(in the rows, 128 means zero)
runs of hidden systems
k812, seq 1 (10 x 18)
[[158 113 138 145 118 159 104 156 134 113  93 142 106 122 117  77 164  72]
 [ 91 190 100 139 138 137 127  97 132 113 180 117 141 160 162 141 101 157]
 [168  76 181 101 136 116 146 148 158 138  97 135 164  96  77 129 103 145]
 [109 112  61 136 118 105  82 125  94 143 124 149  66 154 165 149 165 122]
 [117 196 160 126 140 149 199 120 120 119 125  92 161 122  86 105 126  68]
 [142  98 139 153 103 146  96 140 168 105 154 190 123 100 183 103 115 208]
 [138 128 133  85 126  90 101  84 100 156  98  55 126 153  95 217 110 115]
 [144  95 100 178 178 169 154 193 136 135 136 172 110 124 115  69 184  60]
 [ 41 190 135 116  88  96 162  89  96 116 168 107 153 127 179 119 101 205]
 [216  67 197  96  93 153  78 136 175 106  46 125 134 107  87 126 113 110]]
k63, seq 2 (10 x 18)
[[120  94 122 137 138 171 138 140 150 117 117 158  92 140 143 153 142 115]
 [131 140 121 120 132 132 171 113  86 129 149  96 147 123 156 155 112 128]
 [166 100 160 139 110 130 109 149 118 131 119 109 143 103 117  92 140 125]
 [ 92 131  97 133 113 117  78 117 129 128 140 106 109 170 127 129 137 135]
 [121 125 135 104 174 149 160 130 166 114 117 128 159 144 107 119 120 101]
 [136 114 109 116 130 103 128 141 106 132 127 166 137 112 182 113 113 168]
 [147 167 133 119 111  96 117 118 112 146  94 119 114 119  79 140 123  95]
 [123 131 110 171 128 159 130 136 166 116 168 163 101 125 124 106 155 126]
 [ 89 148 170 111 131 122 154 103 127 132 132 108 147 124 141 172 100 171]
 [184  69 142 124 119 150 116 149 124 126  89 145 105 109 136 141 140 109]]
k261, seq 3 (10 x 18)
[[142 141  97 106 140 102 128  83 109 134 139  90 136 126 136 132 149 106]
 [119 142 164 154 157 138 121 168 134 137 121 148 144 117 124  88 136 120]
 [ 99 117 109 115  84 115 125 124 130 119 134 138 116 147 134 148 100 174]
 [171 129 127 105 143 133 132 102 144 121 100 120 123 119 108 140 143  82]
 [114 149 111 167 160 127 129 148 108 143 167 147 129 120 162 108 143 137]
 [108 127 173 112  93 118 149 135 128 130 110 112 142 126  91 144  97 153]
 [156  93 102 128 111 147  97 109 150 109 120 141  86 128 149 130 165 112]
 [113 180 120 134 177 127 140 118 101 139 151  89 160 146 138 138 119 107]
 [132  78 164 139 120 133 143 178 144 131 123 160 148 104 112  98 115 161]
 [114 121  88  99  77  90  96  85 107 125 115 106  92 148 139 154 142 138]]
k429, seq 4 (10 x 18)
[[ 55 100 131 136 108 148 144 124 127 125 124 115  86 150 136 157 165 130]
 [146 125 150 103 136 181 169 116 133  89 106 110 151 127 158 110 130  91]
 [184 122 108 138 132 124  82 139 101 131 159 107 164 125 171 112  99 152]
 [114 106 119 123 123  75  94 143 124 165 124  91 137 149  55 128 127 127]
 [ 65 116 108 126 132 132 142 138 167 110 115 173 100 144 121  80 174 117]
 [121 187 146  87 129 138 153 102 132  89  99 155 149 130 182 130  79 145]
 [232 126 119 141 120 115 104 149 112 151 125 158 125  93 115 161  86 131]
 [ 92 142  88 164 120  85 130 107 105 174 176 103  87 127  81 159 174 120]
 [ 60 123 205 141 138 174 186 136 164 111 116 131 126 111 115 103 169 123]
 [155 105 140 110 101 190 101 112 127  79 114 129 128 140 231 154  92 162]]
k280, seq 5 (10 x 18)
[[125 125 189 149 151 139  66  95 172 132 124 132 104 104 151 152 162 157]
 [114 120 111 136 148 172 127 148  95 132 116 105 105 179 141 197 112  93]
 [145  87 105 128 122 142 206 157 100 126 158 121 157 108 123  90 132 115]
 [109 126 160 127  89  91  86 108 120 128 133 100 145 103 148  71 158 169]
 [139 153 133 121 136 147  51 127 162 112  94 112 129 179 104 130 109  97]
 [137 114  59 114 187 126 158 140 137 129 154 163 144 156 139 147  95 130]
 [107 112 153 106 123  67 174 139  92 161  98 152 134  81 120 119 139 157]
 [130 170 141 146  53 133  90 115 134 106  98 147  68 120 118 110 153 107]
 [144 190 118 138 158 173 142  85 169 103 174 107 143 147 125 166 101 110]
 [143  58 164 143 180 137 155 162 126 162 145 145 150  93 146 169 117 174]]
k280, seq 6 (10 x 18)
[[108  94  99 127 163  77 170 183  98 165 141 147 168 117 109  82 127 139]
 [ 78 138 147 102  58  78 102 118 138 114  82 153 105 119 115  72 149 154]
 [167 205 120 103 128 155  92  74 180  84  99 143 107 153 129 147 105  87]
 [171 142 107 151 208 136 168 141 126 160 176 171 144 106 147 196  79 150]
 [ 84  70 167 148  89  86 171 161  80 186 120 129  92  81  93 163 163 166]
 [101 145 142 144  45 179 120  94 145  79 109  96  69 137 119  84 205  71]
 [155 181 139 131 183 210 126  93 162  74 183  86 197 154 195 120  85 124]
 [175  26 150 125 173  98  96 193  93 185 135 117 185 117 139 176  70 201]
 [ 89  65  56 120  72  53  98 154  75 166  91 108  65 156  64  96 207  76]
 [ 68 242 108 110 139 156 172  96 182  58 126 150 149 155 125   4 155  64]]
k522, seq 7 (10 x 18)
[[133 119 101 164 145  96 100 150  93 175 155 123 113 123 116 139 150 131]
 [ 76 136 148 128 102 127 163 133 150 121 115 125 114 134  70  97 156 105]
 [121 126 127 109 112 169 124 103 159  75 125 150 125 138 196 115 120 152]
 [181 145 133 108 156 113 108 114  98 147 116  95 160 129 140 184  80 129]
 [151  93 107 175 147 108 133 181 109 174 153 147 115 108  82 113 160 106]
 [ 33 147 128 122  82 109 151 102 143 112 138 119 110 136 108  87 171 143]
 [151 136 169  92 121 184 112 106 173  68  76 148 135 138 176 129  98 125]
 [191 134  80 140 172 119 100 130  81 158 165 110 148 139 167 191  81 139]
 [125  96 145 151 140  74 169 170 109 191 136 119 132  88  31 111 166 108]
 [ 38 129 125 141  60 141 121 116 157  88 125 159  75 137 151  60 193 144]]
k71, seq 8 (10 x 18)
[[114 125 131 107  81 100 100 124 115 142 104  89 122 163  71 178  91 137]
 [151 102  82 135 153 147 146 117 176 111 142 161 103 121 111  96 184  85]
 [ 67 191 154 117 160 109 153 118  97 129 134 124 163 126 180 121 108 161]
 [193  87 176 128  83 148 111 169 130 128  83 145 117 106  95 149  91 131]
 [126 138  33 138 126 101 100  77 120 137 176 114  85 150 141 151 168 116]
 [ 91 157 196 143 182 155 190 145 152 133 139 102 177 112  85  93 139 102]
 [117  70 135 122  82 142  99 162 117 110 106 184 107 128 209 135 101 205]
 [179 152 103  82 108 104 108  63 111 130 101  48 122 149  80 175 131  64]
 [140 135  94 196 202 157 142 181 152 133 197 177 149 115 130  48 161 103]
 [ 24 131 189  92  85  77 142 132 105 140 104 114 155 139 137 151  76 227]]
k71, seq 9 (10 x 18)
[[136 109 153 105 111 128 117 117 151 117 115 130 139 128 133 158  88 174]
 [168 111  98 120 152 115 102 115 123 144 113 126 106 131 122 151 153  93]
 [ 90 165 112 151 149 123 165 150 102 141 155 124 138 134 119  95 142 105]
 [111 113 177 124  80 137 146 135 145 108 120 144 137 106 131 113 108 178]
 [169 120 114 110 118 128  71  82 142 118 107 118  97 137 147 172 134 120]
 [140 153  96 154 196 134 147 146 115 151 160 113 150 144 104 125 133  78]
 [ 77  92 150 138 106 111 172 174 108 138 140 149 149 108 131  95 119 185]
 [137 114 153  91  55 121  87  79 142  99  70 114  87 122 134 143 146 128]
 [176 183  80 147 190 169 105 106 153 111 157 124 130 157 141 133 130  63]
 [ 97 120 140 143 176 102 178 187 103 170 171 137 194 119 113 128  76 185]]
k63, seq 10 (10 x 18)
[[143  75 138 128 148 103  85 116 110 158  98 136  89  98 164 156 183 134]
 [ 95 176 112 157 128 162 152 154  81 131 126 101 106 166 117 137 136  59]
 [133 109 145 127  96 161 163 136 156  90 169 116 181 116 136  72 102 167]
 [144 101 140  85 127  76  47  87 132 139  95 104 132 129 149 155 126 165]
 [138 130  82 146 185 141 121 165 127 148 110 148  99 164  92 138 151  49]
 [ 74 158 109 140 120 122 209 148 112 120 184 147 164 119 141  78 110 162]
 [153 123 202  80  75  96  99  93 153 110  62 134 133  85 129 119 118 166]
 [174 141  67 159 148 152  55 113 142 134 130 155  54 159 139 190 145  85]
 [ 94 155 131 169 189 148 227 158 113 158 202 102 174 123  87 145 109 120]
 [100  45 199 106  52 105 141 148 114 118  88 135 137  75 158  75 148 202]]
k983, seq 11 (10 x 18)
[[125 128 175  98 173 143 130 110 157 117  93 109 159 132 127 131 124 113]
 [138 107 101 138 123 132 109 175  97 130 118 169 116 139 171 124 105 143]
 [146 153 106 107 113  83 154 107 107 144 134  96 146 117  81 125 121 111]
 [117 129 145 158 135 144 108 136 176 118 135 164 108 112 120  85 166 128]
 [ 89 164 134 108 125 131 137 102 120 122 121 122 126 156 151 184  89 150]
 [201  77 132 129 130 152 141 153 136 129 112 144 123 104 108 140 123 102]
 [100 151  96 158 134 100 129 117  81 155 174 110 119 117 159 120 161 140]
 [109 128 195 118 106 146 137 132 158 111 100  97 149 127  76 103 126 115]
 [123 100  83 127 113 151  84 122 141  99 139 153 101 160 191 138 123 158]
 [169 146 128  94 181 106 151 118 102 149 115  88 173 128 104 156 101  92]]
k429, seq 12 (10 x 18)
[[136 169  87 107 158 117 126  95 147 120 144 118 147 152 120 128 114 109]
 [130 124 147 143 164 101 143 169 123 158 132 171 148  99 119 116 114 154]
 [ 95 125 126 115  66 107 124 117 107 129 102 139  82 132 128 152 136 148]
 [159 163 135 130 136 169 151 101 158 104 119 131 111 119 110 129 149  70]
 [136 142 131 164 161 146 129 134 117 136 188 129 155 117 177 142 106 169]
 [128  69 162 111 102 103 122 141 102 158 103  87 135 125  92 169 121 147]
 [115  99  88 136 116 151 115 121 138 108 121 125  85 148 132  89 199  74]
 [101 194 144 114 162 146 151 116 135 101 148 102 194 146 157  92  93 129]
 [185  71 145 119 115 108  85 171 136 141 111 164 150 110 126 133  74 187]
 [111 133  55 107 111  72  98  91 111 150 109 118  69 157  95 160 167  91]]
k522, seq 13 (10 x 18)
[[114 106  90 103 145 103  98 158 138 138  91 139 128 176  85 121 117 100]
 [116 149  74 104 145 105 172 126 130 114 128 174 137 132 140  85 129 115]
 [140 180 161 115 116  94 136 113 133 126 112 169 138  86 142 119 100 162]
 [170 150 130 161 111 132  94 121 140 141 127 164  76 112 117 182 120 129]
 [108 142 122 155 153 152 176 107 135 143 162 108 103 125 102 177 158 101]
 [ 95  90 183 137 124 165 177 138 118 118 130 114 135 100 161 123 156 147]
 [141  99 141 117  71 145  83 120  90 111 113  73 126 143 165 136 120 141]
 [175 114 102 131 155 142  92 139 134 128 141  75 163 159  94 104 127  77]
 [ 78 101 106 128 172  91 130 160 140 144 158 139 169 145 120  76 133 163]
 [ 98 123 132  71  90  77 117 128 133 117  54 167 118 137 120 108 110 149]]
k261, seq 14 (10 x 18)
[[118 122 155 103 121 148 162 143  93 107  79 118 141 124 159  96 140  95]
 [163 146 105 142  82 138  91 135 117 103 153 123 142 137 158  93  98 149]
 [153 136 125 125 149  98  94 119 162 148 139 108 151 138  65 138 107 132]
 [ 83  98 110 128 165 108 136 139 150 144 116 175 100 130 124 124 170 127]
 [ 96 171 135  98 107 130 183 111  99 107  95 135 122 127 160 135 115 123]
 [205 140 145 149 102 162 119 133 134 110 134 144 127  93 146 119 110 127]
 [134 136 116 160 139 102  92 120 118 167 175  95 124 130 103 170 125 147]
 [ 84  88 162 128 148 143 156 146 151 139 105 121 117 135  85 130 167 104]
 [ 93 116 112 108 106 152 143 108 109  89 125 125 123 141 206 113 140 145]
 [197 151 146 110 125 138 109 132 113 116 110  98 174 129 129 119  78 111]]
k983, seq 15 (10 x 18)
[[197 170 100 115 162 102 117 143 131 142 110 143 151 132  75 118  92  77]
 [ 86 152 105 167 145  91 149 154 150 155 164 203 108 108 105 103 141 162]
 [ 90 160 180  93  88 117 169  75 152 117  81 138  93 106 104 181 130 139]
 [195 122 122 165 117 211 123 124 141  97 134 157  74 117 172 166 141  95]
 [136 141 130 166 165 134 169 131  71 168 205  64 172 113 137 172 109 145]
 [100  32 191 140  91 119 112 168 130 149 112  92 134 105  84  87 178 151]
 [ 67 132  75  91  92 139  81  77 115  82 106  79 101 197 186 109 167 104]
 [192 147 129  95 200 172 137 148 162  91 119 124 218 153 136  84  62  88]
 [129  98  93 139 146  36  86 183  98 183 146 197 142 108 146 113  90 220]
 [106 169 124  87  87  46 134  88 130 153  55 122  76 123  19 138 172  66]]
k812, seq 16 (10 x 18)
[[ 77 130  72 124 131 133 149 113 117 124 144 123 100 163 144 151 150 115]
 [146 139 172 108 134 139 178 126 128 113 113 123 166  91 134  88 128 118]
 [154 123 117 143  97 119  59 136 119 129 136 145 112 131 167 137 106 171]
 [131 137 120 121 146 120 133 117 133 148 129  82 134 154  54 161 128  84]
 [ 92 106 120 149 155 141 157 155 148 121 144 181 121 116 155  80 166 136]
 [106 155 157  87  84 107 136  98  96 116  99 101 140 125 157 154  92 161]
 [216  99 116 142 128 162  88 146 151 120 115 139 112 125 107 124 132  82]
 [ 80 172  81 154 174  98 140 110 113 158 197 116 133 143 131 143 137 144]
 [101  92 210 111 102 125 168 162 142 128  81 140 146  96  90  96 129 145]
 [135 116  77 115  85 151  71  95 119  92 111 134  71 164 200 157 136 131]]

runs to name
seq 17 (2 x 18)
[[179 107 143 140  77 179 168 131 130 103 153 101 137 107 108 130 115 117]
 [129  98 131 139 126 118  76  96 118 138 166  72 137 124 160 132 161 161]]

k63
seq 18 (2 x 18)
[[133 124 126 119 147 144 138  93 152 125 127 108 115 135 116 167 145 104]
 [129 118 130 149 170 147 146 152 107 140 145 130 144 117 162 119 140 122]]

k429
seq 19 (2 x 18)
[[106 120 116 154 102 154 148 122 116 128 163  75 113 146  96 134 157 103]
 [112 101 153 130 151 166 138 128 159 100 143 108 163 128 149  80 148 129]]

k280
seq 20 (2 x 18)
[[160 105 133 127  96 140 143 151 112 133 116  92 132 130  75 126 125  88]
 [111 112  99 143 133 131 116 118 146 113 172 118 138 132 149  72 166 138]]

k522
seq 21 (2 x 18)
[[ 87 185 143 121 107 116 182 123  98 116 120 115 140 114 127  69 151 102]
 [157 146 163 125  84 153  78 117 176  82 116 155 132 122 154 100  99 160]]

k63
seq 22 (2 x 18)
[[129  89 125 103 148 184 183 129 142  92 108 148 127 132 170 134 134 108]
 [169 139 120 110 123 108 122 119  63 134 132  94 163 113 180 125 102 140]]

k71
seq 23 (2 x 18)
[[165 147 102 116 151 134 127 126 152 128 128 118 142 153  72 150  96  88]
 [110 107 102 141 167 105 158 139 136 147 158 182 123 105 147 120 145 159]]

k280
seq 24 (2 x 18)
[[150 106  82 102 109  91 113 119 103 130 134 124 139 132 150 120 112 150]
 [140 161 130 127 137 102 117 135 134 140 105 131 132 128  80  95 140  87]]

k261
seq 25 (2 x 18)
[[123 141 154 135 138 140 113 135 141 124  97 165 104 120 141 128 141 120]
 [134 152 109 131 111 137 152 127 108 125 139 130 119 136 132 163  97 125]]

k983
seq 26 (2 x 18)
[[120 131 123 149 131 150 113 158 121 114 114 167 106 132 165  92 152 111]
 [117 162 126 107 107 119 147 110 114 116 142  97 159 144 129 141  80 145]]

k280
seq 27 (2 x 18)
[[125 103  99  82 105 129 126  95 124  98 107  92 129 155 142 115 142 105]
 [164 157 118 124 160 130 114 135 136 114 134 131 169 128 138  70 117 106]]

k71
seq 28 (2 x 18)
[[114 194 131 117 151 135 115 101 153 106 117 151 126 141 151 129 114 122]
 [173 129 138 138 149 135 141 154 142 141 136 172 140 109 120 157  80 149]]

k63
seq 29 (2 x 18)
[[121 149 126  95 151 129  98  90 202 105 106 163 117 155 114 158 104 137]
 [154 125 106 111 188 114 175 138 120 153 108 180 121 111 132 182 108 115]]

k812
seq 30 (2 x 18)
[[143 126 137 123 139 123 134 130 128 135 118 168 119 108 156 159 109 156]
 [150 124 120 135 108 119 139 129  97 149 125 113 106 117 105 163 132 109]]

k812
seq 31 (2 x 18)
[[122 157 118 162 166 139 127 150 124 154 146 131 120 149  96 165 114 101]
 [101  89 138 134 109 129 185 150 127 128 147 139 137 107 121 113 132 159]]

k63
seq 32 (2 x 18)
[[103  91 114  97  98  86 139 151  93 135 101 138 135 132 134 115 114 160]
 [162 151 106 103 105 111 110  92 138 107 101 125 114 122 115  94 152  87]]

k983
seq 33 (2 x 18)
[[128 135 140 132 109 126 119 111 152 124 180 107 161 131 122 152  77 194]
 [146  51 135 105 148 103  98 134 142 154  92 119 116 128  91 150 156 119]]

k812
seq 34 (2 x 18)
[[114 113 107  82 120 121 144 100 128 119 122 111 135 155 141 180  94 154]
 [178 107 121 123 156 118 137 143 114 144 103 143 126  96 120 107 160  86]]

k429
seq 35 (2 x 18)
[[124 118 140 127 132 111 118 113 157 124 146 128 149 104 133  72 160 152]
 [102 146 143 117 129 118  74 131 136 126  93 139 120 158 134 142 109 140]]

k522
seq 36 (2 x 18)
[[125 190 140 125 147 123 110 116 118 132 120  95 146 151 110 143 105 102]
 [130  87 118 147 133 147 137 172 160 126 140 173 127 132 109 116 117 144]]

k983
seq 37 (2 x 18)
[[125 141 125 132 124 107  77 156 127 138  82 140 105 147  85  88 150  81]
 [ 86 171  78 133 128 142 153 119 167  99 165 164 124 161 127 111 108 136]]

k63
seq 38 (2 x 18)
[[ 80 135 163 123 167 101 169 114 161 151 146 103 160 114  64 117 151 129]
 [ 96  88 148 115 109 142 117 146 137 101  78 188  95 123 194 106 145 161]]

k63
seq 39 (2 x 18)
[[157 157 127 116 166 118 105  96 116 138 118 113 132 120 155 151 138 106]
 [127 136 138 166 142 139 137 187 114 146 134 147 138 129 104 110 114 117]]

k983
seq 40 (2 x 18)
[[116 104 162 122 129 166 159 103 170 118 137 111 120 131 106 188 124 138]
 [150  80 122 130 165 158 134 124 104 130 125 119 120 116 189 147 164 114]]

k429
seq 41 (2 x 18)
[[123 195 144 143 113 108  84 132  71 131 118 128 130 122 191 108 114 144]
 [165 132 142 140  96 154 111 146 165 119 134 110 139 146  51 140  82 117]]

k812
